Each row has a name. Each question is about the rows just above it.

[130 142 132 128 109  96 137 132 134 135 112 205 145 150 138 164 159 129
 134 165 134 128 158 149 139 134 145 164]  vel
[138 138 154  63 154  84 166 106 106 182 149 110 160 159 172  99 123 145
 101 119 111 113 142  95 109 162  88  93]  potev
[ 78 131 127 135 146 120 165 106  93 181 153 125 139 159 173  43  88 135
 102 138 103 116 122  47  60 119 120 120]  meva
[ 78 131 127 135 146 120 165 106  93 181 153 125 139 159 173  43  88 135
 102 138 103 116 122  47  60 119 159 120]  ked
[130 142 132 128 109  96 137 132 134 135 112 205 145 150 138 164 159 129
 134 165 134 128 158 149 139 134 145 109]  bula
How many entries does [130 142 132] have?	3
Number of entries in [ 78 131 127 135 146 120 165 106  93 181 153 125 139 159 173  43  88 135
 102 138 103]:	21

[ 99 155 120 114 107  90 111 162 131 162 112 111 114 131 194 153 137 112
  99 132  80  75 148  90 121 163 119  68 106 101 131  97]  nenin
[134 179 193 146 134 132 156 184 152 144 149 151 128 139 147 156 148 145
 137 145 125  95 136  63 174 127 140  91 173 133  89 154]  Tosof
[144 100 132 109 126 132  96  96  65 167  93 106 132 136 124 130 105 135
 133 133 133 133 159 160 142  95  96 166 125 137 157 100]  zak
[ 95 131  78 167 137 143 167 126  94 113 139 168 203 176 106 141  86 148
 134 161 199 162 109  98 106 125 115 141  90 130 126 177]  losa
[ 99 123 120 114 107  90 111 162 131 159 127 111 114 131 194 107 137 112
  99 132  80  75 148  90 121 163 119  68 106 101 131  97]  vik
[ 95 154  95 179 141 155 194 169 111  93 158 187 229 199 118 151 100 150
 138 176 198 164  95  73 108 149 132 111  96 132 102 191]  deki
[127  99 101 117 104 107 110 100  58 148 100 109 151 132 117 126  95 130
 115 125 143 133 123 154 114  94 101 149 110 118 157 116]  gosa
How many entries does [127  99 101 117 104 107 110 100  58 148 100 109 151 132 117 126  95 130
 115 125 143 133 123 154 114  94 101 149 110 118 157 116] have?	32
How many entries does [127  99 101 117 104] have?	5
Number of entries in [ 95 154  95 179 141 155 194 169 111  93 158 187 229 199 118 151 100 150
 138 176 198 164  95  73 108 149 132 111  96 132 102 191]:	32
Count the entries of [ 99 123 120 114 107  90 111 162 131 159 127 111 114 131 194 107 137 112
  99 132]:	20
Count the entries of [127  99 101 117]:	4
How many entries does [ 99 123 120 114 107  90 111 162 131 159 127 111 114 131 194 107 137 112
  99 132  80  75 148] have?	23

[132 190 128  80 155 172 159  66  95  46  91 148 176  86 166 144 182 102
  85 167 140 193 129 171 128 146 126 167 154 166 109  68 114] -> Fesik
[ 89 163 117 125  96 146 148  86 179  96 200  88  70 231 163 117 144 191
 211  52 113 147  94 134  97  95 151  54  63 140 118 108 139] -> Bib
[ 64 169  95 117 148 122 139  97 145 134 109 128 140 106 143  36 129  92
  93 132  69 113 119  78 115 127  87  71  85  96 142 164  85] -> nomu
[171  90 188  66  98 173 128 151 122 135 134 121 115 134 198 111 131 121
 128 125 131 205 129 191 132 121 117 121 105 129 162 124  75] -> beduv
[ 64 169  95 117 148 122 139  97 145 134 109 128 140 106 143  36 129  92
  93 132 117 150 112  98 123 136 100 138 142 150  79 126  93] -> Bodak
Count the entries of [ 64 169  95 117 148 122 139  97 145 134 109 128 140 106 143  36 129  92
  93]:	19
How many entries does [ 64 169  95 117 148 122 139  97 145 134 109 128 140 106 143  36 129  92
  93 132  69 113 119  78 115 127  87  71  85  96 142 164  85] have?	33
Count the entries of [ 89 163 117 125  96 146 148  86 179  96 200  88  70 231 163 117 144 191
 211  52 113 147  94 134  97  95 151  54]:	28
Number of entries in [ 89 163 117 125  96 146 148  86 179  96 200  88  70 231 163 117 144 191
 211  52 113 147  94 134  97  95 151  54  63 140 118 108 139]:	33
How many entries does [ 64 169  95 117 148 122 139  97 145 134 109 128 140 106 143  36 129  92
  93 132 117 150 112  98 123 136 100 138 142 150  79 126  93] have?	33
Count the entries of [ 64 169  95 117 148 122 139  97 145 134 109 128 140 106 143  36 129  92
  93 132  69 113 119]:	23
Number of entries in [ 64 169  95 117 148 122 139  97 145 134 109 128]:	12

[127 136 123 125 135 126 131 122 126 125] -> Feme
[119 144 148 124 112 108 132 120 122 135] -> bof
[139 124 122 124 129 138 117 139 140 122] -> modad
[126 122 119 132 127 126 134 134 133 128] -> kip
[127 136 123 125 135 126 131 122 105 169] -> kegal
[124 239 230 119 149 117 183 134 146 140] -> Topak
[157 119  90 114 141 103 181 154 138 126] -> Bak
Count the entries of [126]:	1
How many entries does [157 119  90 114 141] have?	5
How many entries does [124 239 230 119 149 117 183 134 146 140] have?	10

[127 132  52 193 208  55 165  55] = vus
[143 100  38 137 175  81  67 139] = nerug
[ 84 142 123 165  98 170  45  87] = Pulu
[103 115  79 192 193 117  71 137] = doba
[ 63 143 159 112  64  69 131   9] = Zivus
[134 110  98 149 106  80  82  90] = Nezi
[136 181 127 176 135 165  75  72] = Sile
How many entries does [103 115  79 192 193 117  71 137] have?	8
How many entries does [143 100  38 137 175  81  67] have?	7

[112 132 134 141 129  92 100 105  89  72  76 142 126  74 137 144  79  83
 101 139 133  97 145  80 102 125 127  88 104 141 105  95 158  99 149 133
 120 140  99  90 104  97 105 124 137 149 134 146 119 130 127 104 123  93
  93 124 139  85 143 134 130] : dib
[112 132 134 141 129  92 100 105 128  72  76 142 126  74 137 144 141  83
 101 139 133  97 145  80 102 125 127  88 104 141 105  95 158  99 149 133
 120  97 160 114 150 118 119 118 102 100 104  95 115 121 131 149 136 120
 116 120  92 107  98 119 126] : libe
[112 132 134 141 129  92 100 105  89  72  76 142 126  74 137 144  79  83
 101 139 133  97 145  80 102 125 127  88 104 141 105  95 158  99 149 133
 120  97 160 114 150 118 119 118 102 100 104  95 115 121 131 149 136 120
 116 120  92 107  98 119 126] : lifa
How many entries does [112 132 134 141 129  92 100 105  89  72  76 142 126  74 137 144  79  83
 101 139] have?	20
How many entries does [112 132 134 141 129  92 100 105 128  72  76 142 126  74 137 144 141  83
 101 139 133  97 145  80 102 125 127  88 104 141 105  95 158  99 149 133
 120  97 160 114 150] have?	41
Number of entries in [112 132 134 141 129  92 100 105  89  72  76 142 126  74 137 144  79  83
 101 139 133  97 145  80 102 125]:	26
How many entries does [112 132 134 141 129  92 100 105  89  72  76 142 126  74 137 144  79  83
 101 139 133  97 145  80 102 125 127  88 104 141 105  95 158  99 149 133
 120  97 160 114 150 118 119 118 102 100 104  95 115 121 131 149 136 120
 116 120  92 107  98 119 126] have?	61
Count the entries of [112 132 134 141 129  92 100 105  89  72  76 142 126  74 137 144  79  83
 101 139 133  97 145  80 102 125 127  88 104 141 105  95 158  99 149 133
 120 140  99  90 104  97 105 124 137 149 134 146 119 130 127 104 123  93
  93 124 139  85 143 134]:	60
Number of entries in [112 132 134 141 129  92 100 105]:	8

[127 111 118 108 107 122 106 144 116 107  91 103 133 119 112 144  74 109
 132 113 104 110 138  99  54 113  55 137]  sufo
[129 143 132 149 155 128 154 120 133 152 156 182 131 133 151 116 204 150
 137 146 151 151 127 175 231 146 232 118]  revu
[137 131 122 134 134 120 133 121 118 133 137 170 133 120 129 116 165 129
 138 130 136 131 127 154 185 125 212 116]  mek
[146  65 155  60  61 145  65 155 157  61  60  68 137 162  60 145  86  56
 137  67  63  63 147 115  82  62  28 166]  Pib
[118 113 139 101 109 141 113 134 132 103 103  94 124 143 114 133  78 114
 126 106  98 109 132  99  61 109  40 142]  muve
[130 148 173 151 159 163 158 163 168 154 167 153 134 179 148 156 182 149
 138 143 161 157 161 164 185 145 168 157]  kogir
[129 139 178 136 152 158 148 161 176 141 149 121 129 182 141 160 125 139
 133 135 144 147 158 132 118 136  95 159]  Vog
[127 123  89 123 117  97 123  92  89 123 119 109 124  79 126  93 132 125
 122 128 118 122  98 119 147 131 146 100]  Bota
[136 132 161 134 147 145 143 155 159 136 142 119 129 159 141 154 102 143
 132 126 141 149 148 106  97 138  85 158]  Nupe
[145  79  85  81  62  92  75 103  81  71  79 103 145  78  70  98 142  69
 144  79  80  71 111 141 143  74 156 111]  Big
Number of entries in [130 148 173 151 159 163 158 163 168 154 167 153 134 179 148 156 182 149
 138 143 161 157 161 164 185 145 168 157]:	28
How many entries does [118 113 139 101 109 141 113 134 132 103 103  94 124 143 114 133  78 114
 126 106  98 109 132] have?	23

